In the data rows, 128 means zero.
Some points:
[124 142  62 157 116 152 132 141 200 133 164  81  85 178  97 140 116 134
 124  76 170 178 105 125 144 109 132 118  91 129 143 111 131  34 141 121]
[ 56 129 164 151 144  87 123 120 179  96 108 139  73  83 153  46 131 142
 132 138  87 106  97  63 113 135 133 105 155 139 150 146 104 149  91 119]
[ 93 114 134  93 123 113 127 138 143 108 102 145 133  62 232 136 145 153
 131 135 129  84 114 144 146 129 138 100 132 148 103 120 101 100 145 145]
[143  54 170 154 137 108 154 111 140  67 112 139 119 120 119 108  29 103
 141  69 111 105  92 144 138 202 125  87  98 107 144 112 129 158 138  78]
[ 71 103 102 198  95 107 110  98 171  66 116  99 128 139 123 144 128 152
 112 150  82  84 138  75 255 161 123 101 146  87 165 137  96 185 188  93]
[144 150 126 105 143 137  67 126 131 228 131 113 210 123 151 171 164 116
 154 126 141  90 143 186 150 129 121  96 112 168 126 118 108 163  71 178]
[161 142 106 126 110 137 151 165 165 111 118 168 123 131 101  94  89 121
  92 175 104  90 174 103  72 153 119  87 150 139 131 156  83 123 158 141]
[ 99 156  78 179  94 107 140 111  71 122 133  81 115 140  85  94 116 159
 160 139 127 180  64 168 174 113  92  99 157 158  94 133 127 171 171 172]
[107  78 172 121 144 117 105 183  77 113 130 176 150 145  97 151 103 134
 118 141  94 173 180 140 125 145  81  90  75 152 133 111  96  95  96 222]
[105 170 179  93 114 164 140 167 142 142 142 144 123 160 192 144 153 112
 168 193 141 106 122 130 138 122 116  46 128 101  86 144 152 141 171  18]
[140 113 161 124 137 139 177 145 167 125  89 130 156 147 102 169 142 130
 107 121 111 132  84 118 163 131  81 130 106 113 165  94 172  90 127 126]
[189 134 160 123 165 172  66  98 133 110 115 128  31 152 109 135 133 158
  88 158 108 100 131  91 160  68 138 120 104 121 141 130 152 139 185  91]
[122 154 139 101 144 107  96 135 147  78 136 113 109 107 141 103  99  94
 153  78 138 150 112  38 138 126 121  91 159  76 144 152 107 181 213 123]
[115 121 113 129 185  71 130 160 114 151 103 111 130 105 124 145  73 127
 117 117 160 174 153 169  94 100 152 137 144 160 137 145 106 114 119 133]
[149 116  94 111  48  98 151 144 132 141 164 112  95 126 101 175 178 135
 118  93 148 132 126 132 111  45  80 141 120 148 123  86 149  76 109 118]
[101 208  98 162  90 138  86 122 116 148  72 105 117  82 136 134 142 133
 115 136 173 127 113 135 135 122  88 129 144  68 176  97 143 148  67 113]
[116  78 142 142  89 179 134 181  99 150 170 171 122 143 153 149  82 120
 125 137 147 153 138 157  88 160 139 201 163 114 111 128  89 128 132 135]
[170 120 147 170 149 146 122  80 105  87 102  90 115 134 117 141 122 116
 105 118 143 102 153 147  59 146 118 127 103 108 163 147 124 163 105 152]
[104 143 141  84  79 123 128 195 106 169  69 132 185 155 116 131 102 140
 151 151 135  67 145 140  65 161 160 164 100 145 144 135 152 139 138 183]
[123 159 110 144 168 136 170  91 107 115  98 174 113  95  91 109  69  85
 176 138 118 105 179  99 108 102 117 161  67 163 101 112 130 154 133 142]
[142 156 131  98  54 147 107 111 166 192 140 157 155 154 106 137 169 101
 156  83 158 102 116 136 138 136 148 108 133 122 134  89  81 106 114  60]
[167 147 147 141 148 156 130 124 202  89 124 197 130 106  97  55 124 186
 167 114 122 122  85 167 118  44 119 116 144 173 162 159  71 151 139 146]
[104 154 132 113 132  82 130 114  60 173  76 101 145 191 165 185 151 132
 145  40 168 124 164 131 115 140 109 160 172 176 159 154 139 116  46 148]
[143 130 168 156  77 138  99 166 142 136 117 136 152 147 138 107 149 109
  91 106  93 196  92 142 141 149 151 132  89 152 109 145 122 155  72 141]
[149  56  79 126 109  93 131 180 107 141  57 113 154 142  69 130  59  84
 149 119 121 151 137 130 138 150 185  61 153 120 144 109 116 150 150 153]
[110 139 143 130 102 182 178 110 164  75 111  92 113 123 170 102 128 142
  97 153 100 149 129  85  87  96 170 117  97 124 158 123 129 156 177 171]
[122 122 105 145 107  69 119 107  87 118 126  68 147 171 155 142  80  80
  76 107  51 121 124 170 145 129 131 165 136 138 115  85 137 165  92 102]
[127 105 165 107 145 111 156 113  93 133  96 149 128 113 122 130 161 154
  70 112 162 153 212 155 139 123  90 162 100 140 139  86 113 106 132 203]
[157 150  93 150 146 185 194 105 103  75 133 136 177 128  98 144  78 150
 107 105 109 102 121  92 159  91 126 128 127  80 124 148  87 136 130  89]
[116 159 154  86 116 172 112  83 157  48 115 144 100 128  72 130 235 136
 158 197 146 151 126 117 144 166 137 102 182  81 152 143 142 129 126  96]
[135 161  99 172 181 126 127 172 133 176 158 118 139 131 109  88 149 110
  66 130 143  84 125 122 159  91 119 176 128  77 164 159 139  49 153 112]
[ 84 144 167 115 108 176 104 104 122 153 123 162 143 167  92  74 160 120
 143  78  94 110 109 125  77 135 134 150 100 120 102 150 163 146 114 146]
[ 91 143 115 109 113 145 117  88 156 139 173 133 157 105 114 110  42 154
 105 135 146 150 128 136 174 156 151 115 170 172 103 118 104 148  87 133]
[147 146 136 128 173 104 128 145 161 121 161 203 109 179 128 107 155  98
 124 142 122 142 178 169 150 153 206 170 117  95 119  95 214  81 173 163]
[119 151 115 166 166 178 147 120 107 144 135 150 120  92 140 119 123 134
 163  91 110  98  96 129 180  74  84 136 125 135 159  32 175  93 117 130]
[129 153 115 111 174 171 128 146 116 134 127 123 168 158 202 142 159 107
  91 126 125 118  66 139 149 175 171  93 188  76  74 145 134 178 104 132]
[ 97 168 180 102  77 122 122 128  55 134 162 119 136  72 122 164 124  92
 141  64 161 128 116 189 109 115 178 184  96 150 125 148 118 112 101 140]
[173  94 154 208 112 150 154 142 115 117 132  75 135 155 105  88 118 126
 150 133 170 114 109 147 118 120 160 161 166 129 150  89 120  95 179 111]
[144 182 128 120 121 121 162 139 166 139 114 128 115 145 128 104 175 110
 147 183 174 138 148  97 176 126 100 189  93 155 110 158 141 111 130 145]
[112 117 144  68 108 118 161 106 132 103 120 183 125  47 154 135 106 113
  72 144 138  94 143 130 136 103 123 127 170 126 110 184 155 154  89 123]
[172 104 153 125 112 146  94 134  85 182 143 111 137 129 101 120  67 157
 124 123 121 169 112 103 157 132 125 168 136 135 152 136 124 115 181 149]
[152 104 125 107 131 145 147 177 123 131 165  76 110 111 122 141 151  99
 167 147  29 190 129 129 145 133 116 152 127 144  76 102 166 140  96 119]
[132  94  96 136 130 153 106 151 178  50 107 116 120 140 185 101 101  97
 144 174 136 111 117 101 142 102 188 126 163 141 172  79  93 124 140 106]
[207 192  87 121 131  81 133  80 140 141 199 120 134 148 150 148 141 149
 124 129 139 103 103 162 169 132 123 140 141 108 175 175 125 117  87 130]
[143 121  97 168 128  51  49 102 131 104 134 165 148 129 178 203 120 144
 133 156  77 172 116  84 101 145 178 151 162  74  50 148 112 151 128 121]
[162 112 141  81 111 142 156 163 103 161 154  98 110 149  90 118 184 169
 124 147 109 117 181 123 103  97 181 170 137 141 103  97 121 111  85 154]
[106 113 133 127 150 178 167 120 119 131 152 126 130  32 130  93 142 159
 100 167 131  78 170 147  92 115 172 110  72 149 124 175 158 123 119 150]
[144 146 112  87 121 116 102 119 134  76 189 155  89  97 123 162 146  73
 138 155 138 108  99 119 143 150 124 153 111 171 151 100 132 105 134 124]
[113 114  85 103 142 131 133  80 136 132  83 102  77 124 172  77 136 164
 132 115 139 197 157 161 151 162 116  90  92 102 179 133 118 121 146  69]
[122 153 129 152  61 115 142 161 137 171  77 125 121  76  88 172 147 167
 133 100 128 133 128 180  91  98 107 121 104 122  83  93 137 174 121 145]
[ 86 120 126 106 205 161  99 138 115 113 146 170  53 106 137  93 134 146
  89 146 134  95  86  43 119 208 124  48 160 122 111 119 151 189 139  80]
[ 89  58 143 145  97 120 132 124  91 170 106 128 149 138 178 163 147 135
  87 148 107 117  70 125 144 142 128 126 127 137 113 188 189 127  78  53]
[140 126 124 122 143 146 116 192 138 164 139 130 150 109 231 197 154 131
 160 115 158 136 204  89  94 151  81 109 138 125 127 149 165 159  86 112]
[128 111 120  94 150  94  86  83  84  43 116 175 129  89 111  72 120 149
 146 104 145 160 163 115 102 104 147  54 117 177 127 183 166 135 142 120]
[174 164 150 155 151  88 112 127 131 112 166 111 165 115 121 121 170 176
 142 145 131  77 114 124  95 138  66 138  70 150  67 124 137  89 134 102]
Along one direction, these points spread out more than along any other. Take the direction at right angles to it along which they spread out most. Go by this last direction. For each point below, how far along it does it lie, from 0 to 99? 50 is the average, and the first point above lies past it. One standard deviation of the points above along it is 16.
[ 83 133 108 117 183 132 114 101 179 156 133 171 116 136 130 163  91 134
 132 105 172 124 144 131  50 120  71 228  99 145 128 190 121  97 143 168] 60
[159  99 164 174 173 153 124  75 141 103 168 102  85 154  90 116  99  92
 135 157 134 178 131 123 127 103 145 132  93 167 168 126  59 166 158 106] 75
[133  78 123  97  83  72 119  88  89 208 136 138 116 136 181 122 146 116
 113 173 147 171  64  66  87 137 120  90 161 103 120 119  97 144 128 150] 27
[167  66 107 117 177 104 163 132 127 103 123 116 156 117 119  43 137  74
 128 154 127 169 189  84 160  74 133 161  42 102 101 100 109 122 171  99] 76
[ 63 144 118 160  95 108 145 108 168 150 147  75 199 141 103 159 179 123
 130  76  63 149 127 159 112 178 131 144 219 168 133 117 164 151 157 136] 37
[ 91  90 130 140 168 105 138 131 122  90 156 114 160 187  96  96 116 168
 167 140 165  97 148 143 135 121  69 119 112  82 121 121 120 133  97 108] 55
[152  95 145 137 102 180 108 119 101 148 109  76 107 211  93 116 104  91
 143 128  95 143 144 148 129  72 108 127 176  79  96 140 134   9 137 174] 71
[135 134  68 115 121  98 110 144 145 169 132 166  95  85 139 143 158 153
 138 123 141  56 128 212  96 137  82 158 145 108 139 149 135 128 148 119] 48
[168 132  94 134 134 108 111 138  91 138 133 122 173 146 138 180 157 121
 148 113 132 166  92 102 112 190 121 140 121 177 128  95 151  80 103 146] 43
[103 157 175  82 180 107 201 123 122 176 131  93 116 131  85 188 114 131
 140 131 143 115 118 133 132 152 190  81 154 107  83 132  85 122 133 132] 42
